In the rows, 128 means zero.
One turn moves every row onto another: examples first, then more rows asked
Z_452: [120 141 110 104 145 139  95 157 105 146 127 138]
Z_27: [144 112 152 130 117 126 128 107 116 132 163 143]
Z_61: [137 143 142 129 116 145 121 152 126 158 116 102]
Z_724: [123 140 132 132 126 132 125 106 152 162  92 121]
Z_66: [149 106 141  93 151 111 135 133 139 130 110 144]
Z_95: [124 154  99 141 125 151 124  94 121 133 138 148]
Z_464: [103 151  81 120 124 126  98 131 123 123 139 136]
Z_207: [109 123 121 147 128  91 122 158 130 108 113 129]
Z_360: [142 168 100 137 132 107 114 132 140 144  99 145]
Z_90: [125 125 118 127 126 117 134 166 147 140 154 104]
Z_73: [135 133 148 128 117 143 136 144 131 106 139 163]
Z_904: [146 121  97  95 133 127  88 130 148 129 113 131]
Z_529: [116 106 117 141 146  99 142 116 142 128 137 100]
Z_873: [115 101 111 124 111 104 113 123 150 113 150 116]
Z_534: [148 127 117 113 141 137 114 158 129  92 110 138]
Z_553: [138 126 136 119 152 136 143 103 131 136 149 168]
Z_47: [169 132 145 128 122 123 115 113 134 154 100 131]
Z_307: [105 101 147  98 115 133 122 121 132 117 119 139]
Z_507: [115 113 130  89 126 116 127 135 161 155 123 133]
Z_157: [112 137 118 161 119 105 127 119 103 110 143 122]
Z_824: [121 134 130 120 141 127 124 153 102 148 164 152]
Z_526: [129 150  90 156 131 114 141 106 149 137 136 133]
Z_435: [130  98 154 106 136 120 130 125 115 143 121 107]
Z_273: [125 144 146 151 119 108 126 148 128 136  93 147]
Z_993: [119 118 102 100 154 147 102 111 124 111 115 131]
Z_18: [148 142  80 137 159 129 127 108 119 121 138 132]
Z_378: [155 156 125 142 146 118 129 122  94 147 141 144]
Z_790: [133 147 100 158 132 132 123  98 117 129 111 108]

Z_73 turns into Z_61
Z_529 turns into Z_553
Z_207 turns into Z_824
Where do these go?
Z_360 turns into Z_464
Z_47 turns into Z_904
Z_66 turns into Z_507
Z_18 turns into Z_526

One turn moves every row onto another: examples first, then more rows asked
Z_81: [133 107 120 152 129 121 149 128 109 146 130 136 108 142 153 158 119 123
 132  97 106 131 119 137 172 105 138 147 127 105 119]
Z_860: [139 114 116 167 120 139 153 127 112 133 158 110 117 149 134 137 141 129
 135  98 118 106 128 119 165 100 132 154 114 128 114]
Z_890: [143 131 146 158 107 123 160 123 117 142 128 148 108 121 131 132 147 134
 131 106 118 118 154 140 170 100 134 141 133  99 128]
Z_914: [129 113 144 120 126 144  98 105 102 126 109 140 138 150  84 110 126 135
 154 125 139 134 154 143  98 151 128 128 112 156 133]
Z_482: [135 153 129 112 145 139 137 129 126 114 131 131 127 127 106  97 146 138
 124 130 130 128 120 125  67 140  92 140 126 152 100]
Z_728: [117 145 150 108 124 128 114 120 136 114  84 146 113 118 107 146 140 138
 160 146 125 141 106 119 109 162 118 109 148 135 147]
Z_942: [121 109 153 132 114 117 105  99 126 134 104 123 163 142 132 141 130 126
 132 141 126 156  93 104 105 137 146 148 102 152 115]
Z_614: [119 101 125 133 139 143 120 114 108 119 100 128 148 144 132 111 129 131
 138 145 155 136 115 143 115 143 104 123 117 188 139]
Z_608: [128 128 130 144 115 156 153 137  95 130 141 145 121 116 137 138 149 141
 121 104 115 120 152 119 166  94 151 141 142 123  91]
Z_177: [143 111 143 165 111 124 156 117 137 148 154 127 123 144 139 121 143 139
 135 117 111 105 138 127 163  96 139 134 128 123 145]
Z_849: [106 136 139 116 130 151  97 147 147 116 132 120 125 108 130 161 110 117
 135 147 150 137 119 139 105 136 132 118 166 115 139]
Z_777: [144 138 124 164 118 143 162 127 103 150 146 124 116 129 136 152 127 118
 114 107 105 116 155 131 162 114 141 127 139 118 127]
Z_110: [113 132 122 137 128 116 140 125 142 133 146 146 127 115 170 154 125 132
 136  96  96 125 138 131 160 100 144 136 149 103 125]
Z_125: [119 116 135 115 145 142 117 121 119 127 102 154 127 148 131  97 125 139
 134 141 134 158  91 134  84 136 112 153 114 151 121]
Z_681: [120 151 134 111 152 146 128 121 119 136 116 146 114 119 127 122 110 125
 131 151 133 137 109 126  66 144 123 122 158 129 133]
Z_951: [119 157 124 119 117 121 108 110 132 143 116 120 139 102 139 173 125 111
 140 142 126 129 110 107  88 155 146 132 141 124 115]
Z_664: [138 119 113 154 111 117 143 125 138 147 148 140 102 126 159 140 146 135
 152 107 121 105 128 142 162 104 136 149 131 101 134]
Z_197: [135 134 135 115 149 117 142 127 111 100 100 129 138 116 111 129 142 130
 122 119 133 119 135 145 106 149  74 110 143 162 103]
Z_418: [108  95 153 124 120 150  93 144 147 114 115 127 154 149 129 124 125 135
 124 142 139 165 111 149 128 126 121 143 113 153 129]
Z_408: [104 127 118 115 159 132 121 120 114 115 100 125 117 115 129 146 111 120
 159 141 157 107 103 131 104 143 105 118 160 143 134]
Z_62: [129 147 133 162 105 148 146 125 120 120 148 143 138 115 147 129 153 137
 118  96 112 125 170 128 162 106 140 140 134 125 118]
Z_584: [111 108 138 161 122 133 139 114 130 117 155 129 137 139 149 126 134 140
 144 101 125 127 128 109 164  78 153 152 125 125 131]
Z_97: [124 117 101 128 123 139 141 137 120 149 155 143 117 119 170 154 135 137
 134 109 105 119 132 129 158 100 155 135 145 124 103]
Z_756: [122 107 136 109 147 125  91 108 127 122 125 129 124 148 100 135 110 133
 173 121 127 104 118 129  83 151 129 121 142 133 137]
Z_943: [116 125 124 107 118 122 110 117 144 117 102 133 123 133 110 125 157 142
 171 143 144 156 104 125 112 148 113 129 105 165 143]
Z_823: [135 156 147 128 105 122 123 114 119 113 110 116 153 111 103 142 162 125
 122 121 127 132 129 105  99 147 118 151 110 141  79]
Z_607: [127  94 136 142 127 139 151 127 113 136 158 130 134 141 147 133 135 144
 126 111 107 123 125 109 161  81 158 132 136 138 107]
Z_235: [146 128 124 102 133 114 100 118 117 117 118 147 126 129 103 137 135 133
 150 102 123 126 150 159  83 165 107 119 131 134 111]
Z_750: [126 141 149 111 124 136 120 155 148  91 137 109 143 113  96 133 150 131
 115 119 140 139 145 142 111 128  92 134 131 137  94]
Z_321: [146 143 144 117 117 119 127 118 141 101 121 125 129 122  99 130 167 141
 145 136 132 143 122 117  92 156 105  99 134 164 137]

Z_110 turns into Z_584
Z_756 turns into Z_914
Where do these go?
Z_860 turns into Z_777
Z_890 turns into Z_664
Z_418 turns into Z_750
Z_728 turns into Z_943
Z_607 turns into Z_608
Z_823 turns into Z_951
Z_125 turns into Z_482
Z_614 turns into Z_197

